which system made each run:
seq 1, z_75 (8 x 20):
[[ 16  -1   5  29   4 -12   2  10 -29 -37  31  47 -41 -24 -41 -19   8   2
  -36  -8]
 [ 39  13   7  27  -4  10 -29   7 -33 -26  17  37 -47   7  26  46  -8   5
  -21  -1]
 [ 23  20  27  33  -8 -34 -22  -5 -23 -40  15   9  -7 -20 -40  27   8  18
  -36 -32]
 [  6  47  -1  38  -9  27  -6  16 -31 -34   4  28  -4 -46  20  41 -16   3
  -25  -8]
 [ 17   1  -3  56   1 -13 -42  -8 -45 -44 -30   6  15 -22 -13  11  18  17
   -1 -25]
 [ 18  44  16  35  -5   0   4  37 -55   7 -24  19  -6 -40  10   1  12 -20
  -14 -26]
 [  6 -21  14  55 -22 -17 -30  47 -56 -24 -17  -7   7  -6   4   4 -21   5
    6  -1]
 [  4   1   1  41   0  -7   9  44 -45 -16   5  39 -25 -33 -23 -43  12 -15
  -21  -7]]
seq 2, z_304 (8 x 20):
[[-23  29   5  28 -34 -44 -16  29  27   6  13   2  10  38 -25  10  24 -10
  -36 -26]
 [  9   7  14 -35  14  29  50   8 -24  13  -8 -13   7 -68  17 -15 -17  -9
   16  15]
 [ -2 -20 -18  47 -22 -36 -46  23 -14 -20 -29  -4  17  39   0  -9  39   1
    6 -10]
 [  6  39  12 -21  37  21  38 -21  -7  43   4  26 -31 -28 -18 -24 -11 -18
  -13 -20]
 [ 38 -48  13   9 -29 -32 -24  32 -30 -43   9 -11 -12  10  18  16  17  12
    2  26]
 [-50  37 -24  33  11  31  13   2  14   9  13  44  -3 -16 -29 -30 -25 -10
  -22 -15]
 [ 53 -26  10 -10  15  10 -21 -31 -38 -31 -21 -16  -6 -19  29  34   3  24
   25  10]
 [-32  43   4  32 -20 -23 -15  11  31   9  26  20  -2  34 -30  16  -6  -6
  -43 -30]]
seq 3, z_684 (8 x 20):
[[  1 -50 -12 -39  13  27   2 -27  19   6   3 -21  -3  24  32   2 -24  13
   38  40]
 [-40 -18 -25 -23  17   2   8 -41  58  11  11  -6  17  27 -36 -33   3   8
    7   1]
 [ 12 -14 -12 -57  26  32  18 -36  23  34  -7 -11 -11  17  35  -1   0  -4
   32  25]
 [-29 -35  -5 -24   4 -18  -7 -32  45  14  -5 -39  33  37 -25 -16  -7  15
   25   1]
 [-23  -8 -25 -47  17  35  37  -9  32  36  -6  -5   6   3  26 -32   4 -20
   27  27]
 [ -4 -54 -20 -15  19  -6 -25 -43  20   8 -21 -27  15  43  -6 -20   7  16
   40  12]
 [-24  -5  -9 -44  14   4  32  -6  42  56   5  -3  -5  32  -4 -43   7 -23
   10  10]
 [  0 -64 -10 -30  12  12  -6 -21  11   9  -4 -28   1  31  19 -11 -24  15
   43  37]]
seq 4, z_480 (8 x 20):
[[  5   2 -27   6  11   8 -25 -16  -6  20 -64 -16  27  21  36  -5  44  -8
   37  -7]
 [  3  35  33 -21   8 -18  32  13   1  70   1   0 -21  10 -17 -21  -2 -31
  -14 -24]
 [  3 -51   0 -23 -27  -6   7  47  -4   7   4 -26  -1  27  45  -6  -4  -8
   27  48]
 [-43 -23 -26  19  10 -12   3   1  23   6  10  20   0  22 -52 -66   8  -6
   -5  -3]
 [ 38 -32  -5 -12  29  26 -10 -21 -26  -5  16  36 -66  13  16  -2 -14   7
    5  23]
 [  4 -11  19   1 -18 -45 -29 -20  32 -23  32 -15  -1  39 -37  31   0  25
  -26 -14]
 [-23   7  -8 -15   7  45  28 -15  17 -32  35   9   6 -48   0  17 -48  17
   -7  20]
 [  3  10 -33  16  12  12 -40 -53  11 -25 -42  -7  32   7  11  24  32  18
   17 -18]]
seq 5, z_981 (8 x 20):
[[-55  38 -27  50  -9  29  -4  13   3 -11 -19   8  44 -29  -2   0 -25  -1
   -2 -17]
 [ 50   1   9 -21  20   0   8  -9 -44   6 -44 -13   2 -39  24 -10  46  -7
   24  -6]
 [-26  31   7  21 -39 -35  -1  56  17  28  -6 -13  25  30   1  -1  22 -27
  -19 -17]
 [  5 -43  10  -9   4  15  30  39 -41   8   4   1 -19 -29  10 -45 -31 -10
   22  35]
 [ -6  -6 -44  33  -2  -9 -28   8  11 -17  -3  42 -17  41  -1 -27  57 -11
  -12   0]
 [ 22  11  41  12  21  -6  -1  -3 -40  38   9  17 -47   2 -30  -5 -47  -3
  -12 -27]
 [ 26 -24   7 -11 -30 -31  -4  17  12 -55  45   5 -18   8   1  27  32  13
  -27  25]
 [-40  13 -10  49   6  30 -12  -7 -10 -24  10  18  11 -27 -24   7 -61  17
  -10 -10]]
seq 6, z_862 (8 x 20):
[[-18 -25   0  12  12 -19 -15 -34  24 -20  32   9  -9  18 -68 -20 -21  23
  -17 -13]
 [ 32  21   9 -27  17  33  -3 -44   7  -2  20  11 -33  -1  28  60 -27  15
   -7   4]
 [-18   7  22  12 -34 -27  -9   4  16 -36  15 -39  46 -19 -24  38 -23  22
  -15  -9]
 [-20  40 -36 -15  17  50  21 -33  25 -11 -15  10  27 -42  24   8  16  -1
    6   3]
 [ 12 -10  -5  30 -15 -20 -42   4 -27 -18 -50 -34  41   7  21  18  28  10
   26  -9]
 [ -1  41   5 -24   8 -11  34   4   8  48 -26  -3  12 -15  -7 -34  47 -32
   -3 -24]
 [  2 -35  -4   9 -20   3   2  62 -34  10 -14  -8  -5  12  49 -20  -3 -18
   27  36]
 [-19 -25 -14   7  16 -23   3  -5  13  16   5  22 -17  28 -52 -72  24 -10
   -6  -8]]
seq 7, z_684 (8 x 20):
[[  4  22   2  26  -2 -29 -24  10   6  29   8  31 -38  60 -19  -6  21 -16
  -30 -29]
 [ 26 -22  48 -19  -2   0  24  26 -37   9  30  -6 -34 -21   3   9 -57   2
   -1  19]
 [-32 -13 -29  29 -28   0 -16  11  31 -62  38  19  12   5 -11  16  -3  19
  -26  19]
 [ 15  40  -8   0  42  43   6 -47 -10   2   1  41 -31 -32  -5   8  -8   3
  -14 -21]
 [ 38  10  36 -24 -17 -42 -16 -21  12 -15   8 -36  12   8  -7  53  23  15
  -14 -14]
 [-43  46   6   9 -19  21  27  26   9  17  -8 -19  45 -38  12  15 -40 -11
   -4  -5]
 [ 18 -19 -27  12   5   4 -11  -5 -29 -52 -37  -3  30 -42  12 -14  51  11
   22   8]
 [ -4  45  -3  27   2 -19 -21   5  -3  47 -32  15  -6  40  -2  -7  33 -25
  -12 -40]]
seq 8, z_75 (8 x 20):
[[-10 -59  -8  -6  -2  -2   9   2   9 -47  47  13 -16  -5 -28 -27 -19  21
   -6  36]
 [ 16  18 -25  -8  23  21  -4 -30  22   2  25  56 -55  30   7   5  28  -6
  -23  -1]
 [ 42   6  41 -25   2 -25 -19 -39   5   1  14 -27 -13  16  -6  59 -12  21
  -11 -17]
 [-30  50  -2   3 -26   3  16   2  37 -27  23  -4  38 -38 -11  36  -4   6
  -32 -13]
 [-14   5 -33  24  26  46 -24 -47 -10 -25 -35   2  27 -27  11  13 -16  21
   28  -4]
 [ 25  25  -2  -2   5 -20  -4  -4 -16  16 -54 -14  25 -10   9 -15  72 -15
   13 -26]
 [-18  11  28  17 -19  -6   4  44 -25  48 -27 -35  23   6  17   4 -44 -17
   16  -6]
 [-26 -52 -12   8 -13  -6  21  43 -11 -27   5  -7  22 -27 -17 -59   1  -1
   15  32]]
seq 9, z_480 (8 x 20):
[[ 10 -39  -1  -9   7 -43  -7   2   0  25 -16  -8  -9  42 -27 -53  47 -10
   10  -5]
 [ -2 -18   8 -10  -1  10  16  28   0  21  47  36 -60  28   3 -12 -39 -12
  -18  25]
 [  2 -68  -7   0  -4 -23 -27 -19  10 -46  15 -17   2  22 -24  -9  -3  31
   13  23]
 [-17  23 -21   9  17  27   5 -33  30 -25  43  50 -30  -7 -29   4 -15  12
  -34  -5]
 [ 34 -11  10  -5  13  13 -32 -52 -13 -30  -7 -23   4  -1  16  56 -21  35
   16  -2]
 [-19  59   5 -16 -12  -3  17 -21  51  -6  16  -9  33 -20 -15  33  14   1
  -30 -24]
 [ -9  18  -8  -5   9  46   5  -9 -14  16 -39 -25  31 -26  49  24 -32   1
   36   8]
 [ -2  31  -6 -15   4 -23   9  -8  18  39 -39 -18  28  10  -5 -22  64 -22
    6 -27]]
seq 10, z_606 (8 x 20):
[[-25   8  -3  58   5 -13 -49 -13 -12  18 -27   2   8  39 -27  -1 -27   7
    3 -38]
 [ 22   0  32 -73   7   0  46 -19  22  18  26 -22  -7 -24  -1   5  -4   1
   -1  15]
 [-44  -5 -37  46 -30   3 -36  27  21 -15  -7   3  25  45  18  11  -3   2
    2   6]
 [  4  -9  10 -33  44  10  33 -40  -4  24 -12  -7   2 -39 -37 -49  -1   0
   19 -10]
 [  8  26  -9   1 -28 -13 -27  15  27  15   0  -1  -3  60  43  45  34 -13
  -12  -2]
 [-23 -37  25   2  11 -11  14   6 -17  17   3 -22   7 -14 -48 -46 -56   7
   15   1]
 [  3  10 -38 -35  -3  22  15  -3  44  -8  14  22 -11  17  47  12  50 -12
   -5  28]
 [-18 -11   6  49  19 -17 -38 -19 -23  18 -29  -2   2  27 -45 -23 -29  10
   11 -35]]
seq 11, z_981 (8 x 20):
[[ -6 -20 -13 -28   8  24 -15 -35  36  21   2 -22   0  48  33  33 -31  14
   26  20]
 [-22 -10  -8 -42  24   2  14 -57  54  15   9 -19  18  11 -35 -18  -5  14
   11  -2]
 [ -4  11 -12 -39  13  32   0 -40  40  31   1 -11  -5  35  42  35 -19   4
   16  15]
 [-16 -26   2 -38  14 -10   1 -48  44  17  -4 -40  29  25 -25  -8 -10  17
   24   2]
 [-18  15 -19 -48  14  37  26 -31  52  33  11  -1  -1  18  28  14 -13  -4
    9  19]
 [ -7 -36  -9 -28  19  -1 -18 -50  32  24 -18 -37  19  42  -3  -1 -11  16
   38   6]
 [-19  18  -8 -54  18  17  31 -37  61  39  18  -2  -3  19  -2  -7  -3  -7
    0   4]
 [ -3 -33  -5 -31  11  12 -17 -36  29  22  -5 -30   3  51  22  18 -28  15
   34  21]]
seq 12, z_304 (8 x 20):
[[-33  65  -5   2   3  22  38   4  20  11  10  24  12 -44 -17  -8  -2 -19
  -30 -22]
 [ 39 -23  20   5 -11 -15 -19  11 -48 -17 -36 -42  20 -19  31  24   6  12
   29   6]
 [-28  50  -3  30  -3 -19   1  11  16  19   1  25   6   5 -41 -25  26 -19
  -35 -40]
 [ 48 -12  27 -27   9   9  22  15 -53  -2 -13 -14 -13 -47  32   4   0  -4
   19  18]
 [-26  -2 -13  60 -20 -33 -29  31  -4 -19   1  22   6  23 -34 -24  20  -4
  -23 -19]
 [ 27  23   7 -17  37  41  28 -21 -35   9  -7  25 -27 -56  13  -6 -12  -4
    4  -2]
 [ 16 -22  11  43 -28 -40 -48  21 -21 -38   6  -4  -5  32 -12  27   9  16
  -15  -7]
 [-20  53  -3  -3  17  37  38 -11   8   3  18  34  -6 -54 -13  -2 -21  -8
  -25 -13]]
seq 13, z_862 (8 x 20):
[[ 17 -19  26  -5 -22 -46 -31  -2   1   9 -21 -55  27  41   7  29  10  10
   18  -8]
 [-25  26   3 -53   2  11  53   1  42  45   6 -14  18 -11   2 -22   3 -24
    1   5]
 [-11 -58 -25   1 -13  10 -19  16   1 -16 -11 -23  16  30  38  -6 -10   9
   39  44]
 [ -8  -5  -6 -21  27 -23  -4 -49  37  35  -9  -7   0  40 -42 -32  26  -1
    5 -24]
 [ 30 -15  26 -45  -7   7   9  10  -3  33   8 -26 -19  26  51  35 -28  -4
   19  27]
 [-49 -23  -2 -10 -22 -25  13  10  51  -8  29 -25  35  17 -38 -22 -12   6
   -4  11]
 [ -1 -17 -34 -30  34  50  -3 -52  22   9  -7   7 -12  16  31   6 -14  10
   30  21]
 [ 15 -21  26  -9 -16 -52 -31 -18  15  -1  -4 -52  26  41 -15  30   7  18
    8 -15]]
seq 14, z_313 (8 x 20):
[[ 25 -33  -4 -52   1 -17  30  -4  13 -26   6 -18   9 -24  -1 -28  60   2
   11  26]
 [-42  11 -18  29 -17   8 -22  21  24  42 -10   1   5  66  22   7 -27 -15
    7  -2]
 [ 20 -51  13 -48  24  -8  26 -30  -3  -8   2 -26   3 -28 -25 -37   6  13
   25  21]
 [-31   8 -30  15 -26  -3 -23  18  47   7  20  19  -6  66  22  20  11  -8
  -18   9]
 [  3 -35  18 -24  34   9   8 -50  -8  11 -13 -32  12 -21 -29 -19 -42  23
   33   1]
 [ -5  12 -23 -19 -29  -9  -1   9  56 -22  32  11  -1  34  23  28  48  -4
  -26  17]
 [-28  -6  12   6  18  20  -7 -27  -5  28 -26 -36  31  -3  -9   2 -71  13
   34  -8]
 [ 10  -1 -17 -44 -17 -12  25   0  40 -33  19  -3  12 -10  14   3  70  -3
  -12  25]]
seq 15, z_313 (8 x 20):
[[  2  19  28 -20   8   2  21  10   8  50  37  21 -52  29  -5   4 -40 -17
  -24  -5]
 [  9 -50   5  12 -11  -2 -12   8 -19 -63  29  -4  -6 -22 -11  13 -32  31
    1  30]
 [-33  41 -31  31  12   8 -15 -38  33 -16   3  32  12   3 -37  -2  19   6
  -26 -34]
 [ 48  20  20 -27  24  22  -7 -42 -22  12 -22 -14 -13 -13  35  49  -7   8
   15  -8]
 [-12  29  32  -3 -46 -33  23  49  10  -6  26 -24  24 -18  -7  28  -4  -7
  -32  -6]
 [-30  -1 -34  27   7  50  11  14 -23 -20 -22  15  24 -49  19 -25 -21  -3
   21  15]
 [ 26   7  -9  10   0 -34 -22  -1 -11   1 -42  -6  16  13   0 -11  81  -9
    6 -24]
 [  6  18  26 -20  10  11  28  28 -16  71   2   9 -36  16  18 -12 -31 -29
    0  -3]]
seq 16, z_606 (8 x 20):
[[ -8   0   3   6 -18  34  15  52 -21  12  18  14 -21  -3  49  16 -49 -14
    0  31]
 [ 12 -51 -25  11  11  -8 -15 -17 -11 -61   3  15  -3 -16 -25 -33  36  21
    7  17]
 [  9  67   1  14  19  25   0 -13 -10  24   3  43 -34 -10   6  23  -5 -13
  -30 -31]
 [ 35 -35  38  -7 -13 -26 -24  -7 -25 -27   7 -42   4   0   3  43 -27  30
   11   8]
 [-41  29 -16  10 -22  18  31  29  23 -31  35  23  17 -44 -12  -6  -9  -4
  -32   8]
 [ 20  -4 -22  13  24  28 -26 -32 -31 -12 -56 -10  22 -18  31   8  15  12
   38  -3]
 [ 17  40  36   0 -17 -50  11  17  -1   6   7  -6   5 -17 -33   6  37 -13
  -38 -38]
 [ -2 -13  14   2 -19  22  10  49 -32  14  -9 -20   4 -10  54  18 -47  -8
   23  30]]

runs to name:
seq 17 (2 x 20):
[[ 18   3 -12 -35  15 -22  13 -20  30  21  10  23 -30  31 -14 -28  65 -15
  -15  -7]
 [  7   5  35 -31  -6   2   0 -11  17  35  23 -28 -13  32  18  50 -57   6
    0   6]]

z_75
seq 18 (2 x 20):
[[  9  66   7 -27  14  24  27 -31  18   3   4   5   8 -48   4  32  14  -3
  -22 -21]
 [ 16  16  17  -3 -14 -13 -19 -17  -8 -14 -35 -50  51 -18  15  49  10  16
   16 -18]]

z_684
seq 19 (2 x 20):
[[-61  12 -35  39 -12  -3  -9   4  35 -17   0  11  38   7 -36 -27   9   0
  -13 -14]
 [ 28  -9  -3 -22  41  44  14 -26 -38  15 -26   7 -22 -29  30 -13 -12   0
   33  12]]

z_75
seq 20 (2 x 20):
[[-13  -3 -25  10  -5  -7   8  -4   5 -55 -12  -3  46 -51 -24 -22  48  10
   -2  -1]
 [ -3  32 -19  25  24  37 -16  -6 -25  46 -45  20  -9  15  36   1  -8 -18
   19 -17]]

z_75
seq 21 (2 x 20):
[[-11  -3 -34  57  13  -4 -36 -10 -17 -29 -17  39  -7   4 -33 -30  28   6
   -8 -23]
 [ 48  24  33 -18   9 -16   8  11 -24  36  10  22 -57  12   9  11  20 -22
  -23 -15]]

z_684
seq 22 (2 x 20):
[[ -2  -9  -4  16  26  40   6  -6 -25 -12  27  45 -46 -23 -12 -10 -57   8
   -9  11]
 [ 24  -4   4  27  -5 -19 -35 -16  -6 -56  31  23 -23   3 -26  33   6  26
  -35 -11]]

z_862
seq 23 (2 x 20):
[[-14 -16 -18  36 -28 -20 -38   1  23 -61  24   6  12  23 -17  27   3  25
  -22   3]
 [  3  46   7 -10  41  35   9 -60  -2  18 -14   4   0 -37 -15  15 -23   7
   -1 -33]]

z_862
seq 24 (2 x 20):
[[  3  -4  33 -31  14  -8  12 -51  20  -8  25 -28  12 -25 -48  17 -37  29
   -7 -10]
 [-10  22 -23  -6 -39   6  -3  30  35 -18   7  -7  24  13  55  45  30  -8
   -6  21]]

z_304
seq 25 (2 x 20):
[[-18 -29  -5 -14   7 -26  -4 -39  32 -22  -4 -30  40  -2 -52 -26  17  22
   13  -7]
 [ 16  28 -10 -34   9  29  -3 -24  23  36 -17  -2  -9  31  59  40   7  -9
   16   6]]

z_862
seq 26 (2 x 20):
[[-23  17  36   0   0  -4  20  -2   4  11  34  -8   2 -25 -47   7 -69  10
  -22 -15]
 [ 10   3 -24 -16 -16  26  10   2  13 -61  21   8   9 -35  40  34  27  13
   -6  36]]

z_684
seq 27 (2 x 20):
[[ 45  -8   7  23  -3   2 -31  13 -41 -18  11  28 -50  19  31  36  -2   6
  -11   7]
 [-13  29  32  17  -3 -26  15   5  -3  -2  28  10  -1 -28 -64  -8 -25   1
  -40 -33]]

z_862
seq 28 (2 x 20):
[[ 25  23 -22   8  19  39 -15  -5 -25  19 -30  30 -27  12  58  17  19 -14
   14   1]
 [ 23 -12  45   5 -14 -63 -17   9 -20   8 -13 -41  16  13 -34   3  12   6
   -1 -26]]

z_75
seq 29 (2 x 20):
[[-22 -52 -17 -11 -13 -18  -3  14  17  -3 -23 -41  40  24   5 -34  18   1
   38  27]
 [ -5  -7 -19 -34  27   5   3 -31  33  55 -18  -1 -12  51   9 -28  25 -15
   22   0]]

z_862
seq 30 (2 x 20):
[[ -4  -5  31   5  -3 -23  32  25 -32  -6  -2 -15  21 -59 -45 -40 -11  -3
   -5 -10]
 [  5   5 -33  29 -27  10 -23  41 -10 -25  -8  23  -7  20  57  21  37 -10
   -4  21]]

z_684
seq 31 (2 x 20):
[[-44  39 -22  -4  -9  35  40  23  18   3  -7   3  41 -49  16 -16  -1 -18
    0   8]
 [ 21 -10 -13   9   6 -16 -27  -9 -24   2 -61 -24  29   7  17 -12  55  -2
   34 -12]]

z_606
seq 32 (2 x 20):
[[-30  27 -21  22  -6  31  -3   0  27 -26  45  45 -21   3  -1  28 -31   7
  -38   5]
 [ 42 -10  -4  -3  28   7 -23 -64 -13 -44  -1   9 -13 -21 -13  24  16  31
    1 -10]]

z_75
seq 33 (2 x 20):
[[ 12 -15 -26  33 -20   4 -32  17  -8 -64  22  34 -18  10  21  28  18  14
  -20  20]
 [  9  19  12  18  33  24   4 -31 -37 -18   4  25 -14 -57 -35  -4 -34  16
  -10 -20]]

z_606
seq 34 (2 x 20):
[[-17  -1 -22  -5 -16 -22 -26 -27  50 -14 -14 -31  45  35  -2  19  37  14
    7  -8]
 [-12  23   4 -26  27  30  34 -10  -6  58 -33 -13  13 -24  12 -30 -12 -21
   27  -8]]

z_684
